In the data rows, 128 means zero.
Some points, each followed by its number:
[122 183 141 102 105  98 105  98 128 199 189 150  70 103 152 231  74  75
 148 103 165 125 118  87] 0
[173 141 107  85 139 138 169 154 123 127 121 110 146 160 119 115 157 152
 120 100 119 117  87  93] 1
[114  97 156 163 143  98  88 116 134  91 157 124 151 103 163 138 131 136
 139  93 128 151 120 138] 2
[109 139 153 145 118 122  98  96 142 129 143 125 122 117 123 140 141 133
 125 135 147  99 129 142] 3
[175 127 143 101 122 111 156 156 110  89 154 131 148 112 113 117 117  95
 138 102 126 152 150 128] 4
[153 129  91 114 142 101 110 102 119 144 105 105 163 116 114  96 134 141
 126 255 160  99 133 120] 5
[ 98 103 132 178 134 109 138 117 154 105 141 114 136 112 142 132 154 141
 105 118  96 108 123 180] 6
[105 104 184 143 145 110 113 101 131 103 103 101 146 117 115 110 180 179
 101 173 101 118 134 155] 7
[126 110 143 138 128  98  76 121 148 118 170 168 106  99 170 142  91 105
 149  93 177 131 134 133] 8
[178 165 149 104  95 112 195 152 126  94 199 178 121 105 120 104  88  86
 149 106 134 124 104  82] 9
[162 166 114 105  82 226 158 133 133 123 132 113 135 111 152 147 117 117
 127  90 111 110 110  96] 10
[134 109 127 126 104  91  86 120 161 148 183 180 117 102 139 169  80 110
 145  91 179 129 117 126] 11
[131 116 156 121 112  97  83 112 157 143 159 164  92 101 153 213  79 104
 146  88 175 148 108 117] 12
[ 88 158 178 144  87 115 156 128 135 177 120 148 116  93 144 155  82  86
 114 106  99 118 162 161] 13
[211 134 111  94 129 119 191 133 103  98 141 139 144 118 118 102 110 106
 150 104 160 112 135 112] 14
[135 121  93  85 212 155 101 170  94 122 111 157 133 255  96  91 147 162
  69 126 150 102  79  87] 15
[130 118 126 103 150 123 190 164  99  89 120 109 150 135  95 118 141 114
 144 128 107 153 148 116] 16
[ 91 102 135 163 121 117 106 142 146 100 151 145 135 111 150 124 122 146
 124 109  91 153 123 164] 17
[ 99  92 138 198 142 104 100 119 133 112 134 133 140  95 197 132 127 124
 122  85 108 144 124 171] 18
[178 141  97 143 115 118 117 145 116 144 100 130 168 112 111 106 130 106
 145 206 130 108 123  82] 19
[ 99  97 121 163 161 102 122 119 139 121 125 115 120 103 139 109 153 145
 130 165 136 112 130 149] 20
[ 87  77 139 101 206 218 107 107 215 100  92 121 145  84 104 149 108 103
 199 123 124  62 245  59] 21
[103  94 157 129 158  88 116 105 143 106 117 109 135 118 125  93 196 197
 111 163  93 118 138 159] 22
[117 138 185 140 132  98 109 108 129  85 150 157 119 116 127 108 125 121
 137 117 131 131 171 121] 23
[ 98 189  82 104  87 248 178 165  63  80  82  73 122 133  77 183  78  82
 116 151  91 231 143 217] 24
[110 100 138 105  70 169  62  82  90 114  85 209 111 114  77  76 145 124
 196 199 255 119 133  85] 25
[101 107 161 167 136 111 152 117 148  98 139 111 127 119 118 110 150 145
 100 135 110 121 133 154] 26
[ 68 208  64  88  76 255 159 191  52  85  67  63 106 162  74 174  69  84
 128 139  91 255 149 195] 27
[189 154  87 127  84 168 103 118 120 110 110 129 146 112 103 128 123 177
 176 164 121  98 136  90] 28
[172 140 136 106 102 111 120 125 139 114 184 152 138 102 158 119  94  96
 165 102 194 103 107  95] 29
[157 116 101  94 178 104 182 145 106 103 152 128 140 182 100  95 139 183
 114 114 142  97 105  92] 30
[ 75  82 113 247 137 123 129 132 135 102 102 138 135 104 170 110 133 166
 103  95  96 176 118 149] 31
[134 126 135 105 123 110 112 135 174 152  97 111 143  97 134 140 121 104
 130 146 118  97 172 157] 32
[173 140 137 103 104 102 122 129 141 113 195 158 134 100 169 119  82  85
 174  95 201 104 102  90] 33
[124 192 145 107  95  99 114 101 129 209 193 147  75 108 130 225  77  73
 153 100 129 133 120  98] 34
[103  96 122 157 164 104 130 125 138 123 134 116 127 101 144 109 149 142
 129 149 132 112 122 146] 35
New points follow, each followed by the numbers of its two nearest points above by angle, nearest first.
[139 111 119  96 187 134 206 160 103  96 126 110 146 153 120 109 130 112
 125 107 124 129 127 102] >> 16 30
[ 81 174 203 130  72 130 172 127 137 165 129 176 112  93 134 158  76  79
 115  86 109 128 147 139] >> 13 34
[153 150  96  98 155 172 160 129 123 179 112 128 136 161 147 113 142 125
 126  86 106 116  76  84] >> 1 10
[159 123 121  91 163 102 119 123 131 153 149 130 155 153 106 113 121 160
 154 106 134 101 104 103] >> 30 1
[164 168 105 105  91 182 140 136 142 149 121 114 137 112 153 127 145 128
 123  92 106 120 115  99] >> 10 1
[102 137 162 152 113 114  88  91 145 120 147 124 120 111 118 144 143 135
 125 143 153  97 137 151] >> 3 23
[ 97 149 169 155  95 116 154 131 135 170 113 140 129  94 144 145  87  91
 113 108 100 119 161 158] >> 13 32
[149 136 156 122  88 135 107  99 125 123 104 109 160 113 101 113 175 161
 106 162 144 119 150 116] >> 7 5
[172 175 107 103  84 213 136 122 147 130 128 105 124 116 126 139 144 150
 137  83  98 119 115 100] >> 10 28
[141 108  93 106 160 156 115 152 100 152 133 153 127 255  92 101 140 159
 109  99 150  99  74  85] >> 15 30
[ 68 150  68  81 218 152  70 255  69  98  85 165 126 255  76 114 192 163
  47 103  95 218  81  87] >> 15 1
[144 112  81  97 150 172 134 135 102 182 127 160 120 255  82 114 147 135
 141  97 122  98  62  79] >> 15 1
[ 79  81 107 205 102 122 133 135 146 101 104 129 126 102 172 117 128 185
 132  98 112 191 118 148] >> 31 17
[100  99 197 146 146 111 112  99 133  91 102  98 144 116 114 110 186 185
  96 171  98 118 135 163] >> 7 22
[179 192  97 106  73 241 140 112 145 123 136 119 122 111 138 144 117 118
 121  88 109 124 121  96] >> 10 28
[104 125 164 135 100 134  99  99 153 123 128 131 127 110 111 137 147 143
 113 175 173  97 109 134] >> 3 25
[ 92 140 161 147  93 108 151 133 149 199  98 147 109  93 135 154  91  85
 112 107 103 105 185 176] >> 13 32
[111 125 158 132 102 130  98 104 154 122 135 140 127 108 119 137 137 136
 114 165 179  99 108 129] >> 3 25
[181 146  98  79 141 144 178 163 119 129 122 109 147 169 118 114 158 152
 123  84 115 118  81  85] >> 1 30
[185 127 120  83 131 104 134 190  94  84 166 130 139 107 118 121 111  93
 113 118 128 200 153 123] >> 4 16
[107 112 128 168 127 123 139 119 153 111 140 114 136 113 144 133 149 139
 108 114  97 110 120 168] >> 6 26
[168 108 112  88 177 121 186 152 109 115 124 112 155 182  94  97 137 216
 115  91 128  92  96  94] >> 30 1
[131 126 130 102 122 111 108 135 184 162  92 107 142  95 140 146 121 103
 122 152 120  88 175 159] >> 32 13
[116  55 189  78 109  90  97 137 122 255  89 157 118  75  63 201 103  85
 126 241  70  63 199 127] >> 32 13
[151 115  92  88 181 130 215 143 112 106 118 126 159 194  97  83 125 213
 114  93 113  88 101 116] >> 30 1
[171 140 103  89 140 139 174 158 122 129 125 114 144 159 122 116 153 150
 125  88 117 117  86  91] >> 1 30
[149 118 120 162 152 117 127 116  98  89 118  96 140 111 113 115 126 123
 173 136 112 181 152 129] >> 16 4
[223 142 110 107 102 126 148 172 119 139 127 120 168 113 137  92 108 109
 145 114 124 128 118  82] >> 14 4
[155 149 101  95 149 167 159 125 126 182 119 131 139 159 146 110 132 125
 129  87 106 115  79  86] >> 1 10
[ 89 148 180 146  96 117 159 130 138 165 114 142 127  94 140 147  91  95
 111 110 101 113 158 161] >> 13 32
[178 126 146 103 125 110 151 157 109  84 154 132 147 113 108 118 119  95
 137 103 116 156 153 134] >> 4 14
[ 69 150  79  73 150 206  78 216  72 101  80 145 127 255  78 122 194 206
  48 110  80 236  80 104] >> 15 27
[177 129 148 105 120 107 146 150 113  87 152 137 137 113 115 121 116  93
 139 107 125 151 153 132] >> 4 14
[138 109  82  98 155 171 131 132 103 185 126 164 120 255  84 117 149 128
 147  96 121 100  61  78] >> 15 1
[107 116 156 126 139 107 123 107 143 125 137 133 130 104 134 148 141 135
 128 130 134 116 118 137] >> 3 2
[135 111 118 101 158 109 121 136 167 168  97 107 159 113 130 130 137 120
 126 133 116  96 140 143] >> 32 21
[132 117  98 126 134 105  89  89 135 156 117  99 164 108 142  95 147 187
 124 190 141 112 143 123] >> 5 22
[141 104 139 133 117  98  96 128 134 121 153 147 107 108 199 127 115 103
 164 101 139 124 146 127] >> 8 33
[134 136  92 116 153 119 116 111 119 169 107 120 162 137 109 112 170 152
 108 168 133 120 108 102] >> 5 19
[167 165  99 101  80 207 144 145 145 143 127 115 135 115 150 134 113 125
 131  92 121 124 103  90] >> 10 1
[169 149  95 139 110 134 126 148 109 135  98 122 162 113 106 122 121 103
 140 200 125 126 125  96] >> 19 5
[186 142 103  98 125 117 196 203  99 100 130 124 148 119 111 101  93 105
 168  96 187 116 110  97] >> 14 9
[130 131  84  78 209 188 114 183  82 119 106 149 132 255  92  99 136 155
  70 106 147 113  80  93] >> 15 30
[133 115  97 120 148 111  93  82 131 150 109  91 169 114 106 105 160 223
 110 202 149  90 134 130] >> 5 22
[ 92  87 102 203 110 120 128 131 143 105 107 124 125 103 172 117 129 176
 133 102 111 187 123 143] >> 31 17
